In the data rows, 128 means zero.
Some points, each followed by its number:
[ 93 173 134 116 115 112 108 108 103 128 118  93 149  67 167 156 177] 0
[174  63  53 180 133 131 123 141 201  64 196 158 141 133 107 114 141] 1
[110 102 119 121 138  79 111 136 125 145 117 117 114 185 159  99 116] 2
[141 201 140 125 125 108  63  74  91 127 134 114 161 143 109 113 143] 3
[186  70 116 162 158 125 173 163 203  96 159 127  65  72 141  90 109] 4
[132 103 102 124 146 131 144 139 118 186  77 126  74 149 192 116 112] 5
[118 171 161 109  99 163 142 118  97 104 104 116 133 106  66 131  92] 6
[108 117 125 104 113 136 171 110  99 156 106 140 170 162 100 129 166] 7
[ 89  96 169 108 120  90 115 103 119 170  70 198  95 172 161 145 136] 8
[101 181 130 120 124 126 138  91  95 187 144  73 154 114 138 101 127] 9
[113 102 113 115 118 122 107 154 153 141 117 118 105 178 144 122 120] 10
[121 217 155 161 139  93  82  86  92 165 105  65 151  74 150 118 151] 11
[146  93 145 169 162 108 133 164 181  84 152 118  99 106 107  68  89] 12
[159 193 104 146 147 127  69  90  97 131 166  96 149 123 161 140 167] 13
[181 123 181  75 146 159 116 161 143 172 128 155 160 137 136 173 120] 14
[146  83 134 129 169 127 142 124 163 159 144 157  82 180 133  78  90] 15
[159  55  47 186 166 122 133 174 183  77 155 196  87  72 129 132 114] 16
[143 146 239  91 129 106 165 168 142 146 144 157 116 108 111 153 124] 17
[125 100 180 114 132 150 174 145 103 156 133 110 158 158 113 116 127] 18
[101 173 130  94 117 135  75 147 142  78 141 113 191 121 117 125 214] 19
[ 48 108 151 138  94 129 157 111  84 113 101 102 115 104  95 151  90] 20
[172  95  66 153 146 150 140 172 176  79 154 187 105  80 163 125 115] 21
[159 151 154 106 158 161 134 177 176 102 128 138 150 167  95 106 156] 22
[131 111 138  84 155 122 184 155 114 139 138 119 135 147 114 139 113] 23
[116 117 124 100 115 152 115 142  87  77  56 201 110 103 149 217 106] 24
[106 119 168 131  97 177 123 143  84 117  83 152 114  65  97 167 111] 25
[116 195 140 120  73 127  83  92 111 123 119  97 180 143  98 100 162] 26
[154  98 163 148 173 130 154 192 216 120 186 137  68 111 147 126  92] 27
[123 186  70 131 106 136  60  71  81 160 120 113 177 121 142 153 161] 28
[135 179 102 133 108 156 116 109  64  83  87 145 123 138  74 125 118] 29
[ 63 151 170 125 110 128 112 128  57  82  66 126  91 147  84 152 138] 30
[118 134  88 172 146 143 128  76 125 143 136  96 142 112 152 120 162] 31
[195 110  72 127 187 161 125 153 174  86 161 184 104  91 179 130 107] 32
[120 124 132  73 119 147  83 134 176 125 118 182  98 214 162 115 101] 33
[126 138 145 141 112 150 176 107 101 131  65 148 100 125  70 148 117] 34
[161 137  99  95 130 186 122 129  49 122  54 221  92  64 160 191 142] 35
[125 137 163 136 116 124 146 155  94  64  88 156 123 125  97 153 129] 36
[133 195 133 116 170 126 112  84 111 142 138 120 150  99 117 117 164] 37
[173 104  69 167 145 129  91 198 177  96 140 161 143 135  86  89 123] 38
[159  99 103  92 141 130 154 133 101 207 139  90 145 162  97 111 133] 39
[130 101 115 123 115 112 171 145 129 135 143 155 115 125 132 167 148] 40
[119  73  93 134 123 106 134 126 120 147 116 109 119 149 199 125 111] 41
[ 61 121 146 131  89 179 119  77 107  85 110 155 120 123 152 161 125] 42
[139  97  75 143 163 125 148 187 169 105 168 134 138 128  83 111 118] 43
[143 167 184  89  98 144 172 153 122  80 120 116 161 164 108 117 134] 44
[134 150  79 191 164 113  90  88 133 162 134  91 141 137 149  85 151] 45
[126 161  70 127 139 122 106 108 114 184 102  96 153  93 141 138 158] 46
[160  84  88 144 128 134 100 176 186  63 146 173  74  75 111 126 132] 47
[138 150 141 159 128 143 105  98  71  70  97 143  90  77 136 151 110] 48
[117 165 159 151 136 107  95 110 120 128 134 111 159 126 160 139 206] 49
[128 101  71 184 128 110 141 133 176  79 149 167  71 108 134  99  94] 50
[147 114 151 144 132 155 195 121 130 140 164 118 197 150 107 143 145] 51
[159 109  88 107 146 121 174 145 140 173 105 141 139 110 128 174 102] 52
[ 88 106 140 108  85 178 170  96 106 106  89 143 116 104 135 164 124] 53
[144 199 113 125 145 127  61 117  99 113 172  79 166 110 126  87 148] 54
[148 108  86 117  85 122 113 145 137 117 152 114 141 188 188 111 145] 55
[148 141  97 147 167 121  77  79 117 159 170 164 135  87 142 166 172] 56
[187 100  82 157 134 121 135 170 184  37 129 132 123 139 120  60 143] 57
[121 146 129 105 114 114 101 145 116 199 131  82 120  96 117 122 158] 58
[187  93  51 163 179 100 132 171 190  87 178 172 122 107 147 110 142] 59
[169 115  38 174  93 135 123 178 192  63 106 198  96  58 160 141 127] 60
[197  58  87 165 169 134 146 178 171 121 154 107  85  96 126 123 104] 61
[107 152 141  96 106 174 125 118  88 111  95 149  88 114  86 189 113] 62
[ 96 149 136 111  92 180 131 145  96  81 111 159 108 128  92 108 125] 63
[124 159 170  86 109 140 160 114 114 120 106 151 163 125 147 174 127] 64
[117  72 141 109 105  99 128 177 163 118 113 104 142 180 115 121 121] 65
[100 103 131 135 142 111 124 141 174 160 115 112  85 161 120 105  94] 66
[197 109  65 137 122 153 126 185 198  78 171 154  94  73 148 100 110] 67
[ 93 121  48 117  94 109  72  71  90 191 144  87 151 147 106 118 184] 68
[146 101  99 166 167 115 142 194 199  78 180 112 138 100 119 123 139] 69
[130 111 229 104  97 135 165 172 134 136 166 122 142 133 114 136 114] 70
[ 75 147 140 119 105 157 155 119  86  89  91 101  99 113  91 124  95] 71
[168  57  85 202 170 106 148 147 172 127 127 138  23 108 160 105  81] 72
[159  63  52 161 177 105 157 111 180 113 150 160 145 139 114 144 148] 73
[119  83 114 116 185 111 170 136 160 185 124 130 104 157 183 137  90] 74
[188  78 105 195 179  75 162 129 188 102 163 115 104 119 122 120 112] 75
[ 90 104 119 128 115 164 133  71  76 112  69 158 107 108 120 176 110] 76
[167 114  86 168 127 139 139 208 211 104 175 184  93 120 127 123  99] 77
[154 130 171 102 178  81 173 156 106 126 132 116 207 170  95 124  96] 78
[105 121 176 118 155  95 131 116 122 158  96 154 101 195 149  97  68] 79
[106 101 111 135 128 147 136 114 154 187  81 177 100 169 177 121 121] 80
[125 108 119 177 158 116 151 165 177  92 132 146 130 112 116 118 106] 81
[101  69  88 147 132 120 156  99 168 195 119 146  99 171 159 151 109] 82
[137 122 155 130 133  91 145 118 160 131 127 115 112 156 186 129 129] 83
Which three points above are nearest to each new point? Their numbers follow each, smallest number first.
[112 117 140 114  79 148 153 114 122 171  96 138 133 152 114 155 122] 7 34 53
[206 134  90 166 176  96 129 158 181  94 143 156 100 115 175 105 123] 21 32 59
[147 115 110  68 136 140 193 132 119 157 136 101 174 145  97 149 131] 7 23 39
[115 113 123 123 109 148 148  80 125 109  50 193  82  76 105 182  67] 24 34 76
[ 88 111  67 132 110 125  72 139 135 160 154  83 148 131 127  91 156] 45 58 68
[159 140  95 175 104 125 132 195 198  51 165 139 115 141 118  80 116] 38 57 77
[ 71  95 126 118  80 148 119  60 118 124  64 168 110 144 116 191 106] 42 53 76
[106 135 169 140 139 171 120 139  89  87  75 154 139 127 137 168 136] 25 36 64
[126 142 127  96 165 159 171 174 145 170 180  91 172 131 106 132  95] 18 23 51
[111 191 137 153  95 111 123  54 108 130 127 127 180 133 164 158 200] 0 28 49
[139 100 120 213  90 108 166 126 151  41 136 130 130 129 100 121 124] 50 57 81
[ 78 173 156 133  42 177 170 140  89  98 115 119  97 105 125 119  67] 6 63 71
[ 92  84 124  92 115  91 108 122 109 187  98 104 107 196 151 113 151] 2 10 41
[107 144 157 128  85 138 123 143 112  40 118 182 131 132 120 145 117] 36 42 63
[141 109 243  99 146 150 174 203 156 155 150  62 122 102  95 138 142] 17 18 70
[151 132 148  86 134 114 116 188 157 147 156 124 133 188 155 131 141] 10 65 83
[118 191 131 130 142  87 133  82  87 125 111 153 117  90 185 152 178] 0 37 49
[142  98 170  71 106 122 139 179 162 146 137  96 123 178 122 114  99] 10 23 65
[143  51 149  92 170  81 132 136 118 131 129 110 108 195 130 106 110] 2 15 65
[123 166 123 122 176 117  77  78 107 177 134  73 164 112  87 147 212] 37 46 49
[163 118 187  78 135 149 142 193 163 178 144 118 164 160 117 124 122] 14 18 70
[142 152 171  75  92 129 191 162 143 146 113 134 132 116 129 164 130] 17 23 64
[126 114 154  73  85 120 159 115 127 146 118 123 153 140 139 168  99] 23 40 64
[117 147 126 107 133 122 121 146 142 149 143  76 134  97 149 129 173] 0 46 58
[106 164 136 130 110 108  51 131 119 133 139 155 174 109 131 173 177] 0 19 49
[ 89  97 103 143 139 148 107 113  87  99  71 164 126 125  99 190 123] 24 62 76
[182 111  41 198 154 146 154 166 173  73 129 176  73  74 170 113 101] 16 21 60
[150 135 168  73 149 156 194 100 130 139 127 152 111 118 162 158  97] 23 52 64
[110 122 151 129 100 131 179 121 147 140 111 124  56 161 158  95  70] 66 79 83
[ 99 114 105 109  92 159 141 100 127  86  99 129 138 122 117 153  77] 53 71 76
[ 82 195 156 140 117 101 122 120 101 157 121  36 135 117  99  86 154] 9 11 58
[139 159 208 104 128 132 159 134 128  82 145 124 171 165 110 127 136] 44 64 70
[ 98  80 151 110 124 115 123 133 138 152 136 113 110 185 135 130 148] 2 10 65
[ 89 132 137 139  50 146 130 112  81  73 112  92 136 135  87 120 106] 6 20 71
[133 128 159 117  78 152  92  82 110  61 151 129 159 141  44 160  91] 6 29 63
[ 89 107 142 151 148 103 140 120 107 113  64 151 114 109 128 182  89] 20 36 76
[145 160 159  94 109 133 161 169 165 113 159 104 188 142 123 106 107] 22 44 70
[154 128 171  61 132 155 133 166 157 225 152 113 129 122 120 115 104] 14 39 58
[153 136 105 159 144 113  79  52 123 179 145 144 141 115 160 147 150] 13 31 56
[143 149 146  83 125 146  58 105 109 202 132 128 148 122 163 150 160] 28 46 58
[ 95 148 166 132  71 152 177  98  77  75  86 121 101  94 170 148 115] 42 53 71
[153 109 126 121 124 126 108 139 128 181 104 117  87 140 200 136  86] 5 10 41
[ 92  92 126 131 137 163 165 100  64 138  98 165 114 100 117 167  84] 25 53 76
[ 77 179 136 130 116 137 106 110 126 117 132 116 172 125 119 106 170] 19 26 49
[159 189 138 141 143  99  52  63  82 104 152 102 174 137 105  97 173] 3 13 54
[159 176 102 120 129  97  65  89  94 162 163  62 151 139 128  60 124] 3 9 54
[143  97  90 179 127 133 129 147 166 101 113 180  81 106 126 120 131] 47 50 81
[120 145 141 124 100 130  66 104 141 157 159 102 139 133 142 124 181] 13 49 58
[175  64  36 155 149 140 127 175 162 119 124 141  70 103 133  86  86] 21 61 72
[145 137 208  74  99 111 136 180 147 183 149  92 161 168  73 108 122] 17 18 70
[ 96 143 152 123  73 176 119 149  80  85 106 153 104 118  87 140 123] 25 62 63
[124 125 107  93 123 125 105 117 130 111 144 153 142 185 188 110 119] 2 10 55
[168 181 184 111 157 126 189 145 116 127 162  82 208 178 142  94 102] 44 51 78
[138  94 168  90  89 123 184 113 134 176 134  92 160 156  65  95 105] 18 23 39
[108 175 150 110 161 120 100 121 134 136 137  72 137 104 136 125 133] 9 37 58
[111 195 165 128 114 167 129  80  89  87  99 137 143 135  85 127 101] 6 29 71
[128 122 145 161 116  84 154 134 127  88 134 111 116 140 147 111 111] 2 81 83
[123  99 152  63 147 163 160 167 144 182 132 144 172 127 172 166 159] 14 18 23
[118 105 150 116 168 123 163 127 155 191 139 122  88 136 172  92  82] 15 66 74
[168  62  25 212 200  90 185 180 175  92 127 162  96  83 155 138 100] 16 59 72
[151 149 142 137 103 123  77  65  82 134 160 112 172 140 110  98 155] 3 26 54
[ 67 122  93 119 101 136 101 113  68  88  98 184 139 114 113 114 131] 29 63 76
[122 125 164 135 105 136 117 108  86 177  90 159  95 132 110 153  78] 34 62 76
[137 132 174 102  93 141 198 127 126 162 138  97 154 175 135 125 107] 18 23 51
[135 208 193 127 131 125 131  75  99 142 145 123 151  96 133 163 163] 0 37 49
[ 80 109 162 141 138 128 150 112  61 113  46 192  97 109 142 177 109] 24 25 76
[134 177  77 130 171 137  97 101 143 127 135 140 202 102 133 133 191] 37 46 56
[ 87 145 123 166 136  94  90  79  90 140 141 130 153 128 108 159 167] 3 31 49
[ 95 153 104 180 118 151  93  73  28  59  55 163 104  70 144 161 111] 29 48 76
[ 66  79 107  99  93 122 126 157 158 173 103  81  77 219 127 102 164] 10 65 66
[136 124 215  74 137 135 157 155 152 138 144 128 170 153 135 127 124] 17 18 70
[135 199 180  89 157 122  86 123 167 178 186  96 158  96 156 100 169] 37 49 54
[108 107 178 106 116 116 122 107 172 137 128 150 112 145 195 142 143] 8 10 83
[160 105 174  89 160 132 181 156 146 159 136 155 117 132 163 137  82] 14 23 74
[ 71 134  77 156  92 137 112 130  60 123 112  98 105 119  91  92  88] 20 29 71
[ 73 152 102 143 122 137 157  84  58 112  74 189  81 110  95 155 105] 34 62 76
[109 106 103 157 130  98 104  92 118 172  92 171 106 192 186 141 118] 8 80 82
[121 142 190 104 159 151 168 122 123 146 134 115 162 136 128 142 112] 18 23 64
[107 107 144 150 149 113 131  96 142  91  85 185 104 105 135 182 105] 24 36 76
[129 101 106 110 139 120 123 163 164 130 145 139 137 209 157 126 144] 2 10 55
[ 74 109 105 142 129 150 126 105  76  87  70 215 104 121 120 139 103] 24 42 76
[175 127 117 164 150 102 135 167 188 117 165  94  73 132  99  84  76] 12 61 75
[119 106 180 105  64 102 176 141 129 115 141 118  92 165 125 136 122] 40 65 70
[110 133 184 166  77 127 148 123  88  47 109  98 123 125 124 156 126] 20 36 71
[166 201  94 134 154 127  83  93  96 153 123 113 127  75 180 139 154] 13 37 46
[ 71 155 151 143 108 126 159 129  74  54  85 100 109 102  63 147  99] 20 30 71
[139 120 164 114  83 110 190 126 125 138 137 138  77 173 192 145  98] 40 41 83
[174 129 130  97  99 147  79 141 131 141 149 125 137 166 180 124 101] 10 33 55
[110  87 118  96 144 132 120 124 184 190 103 152  73 179 176 122 128] 10 80 82
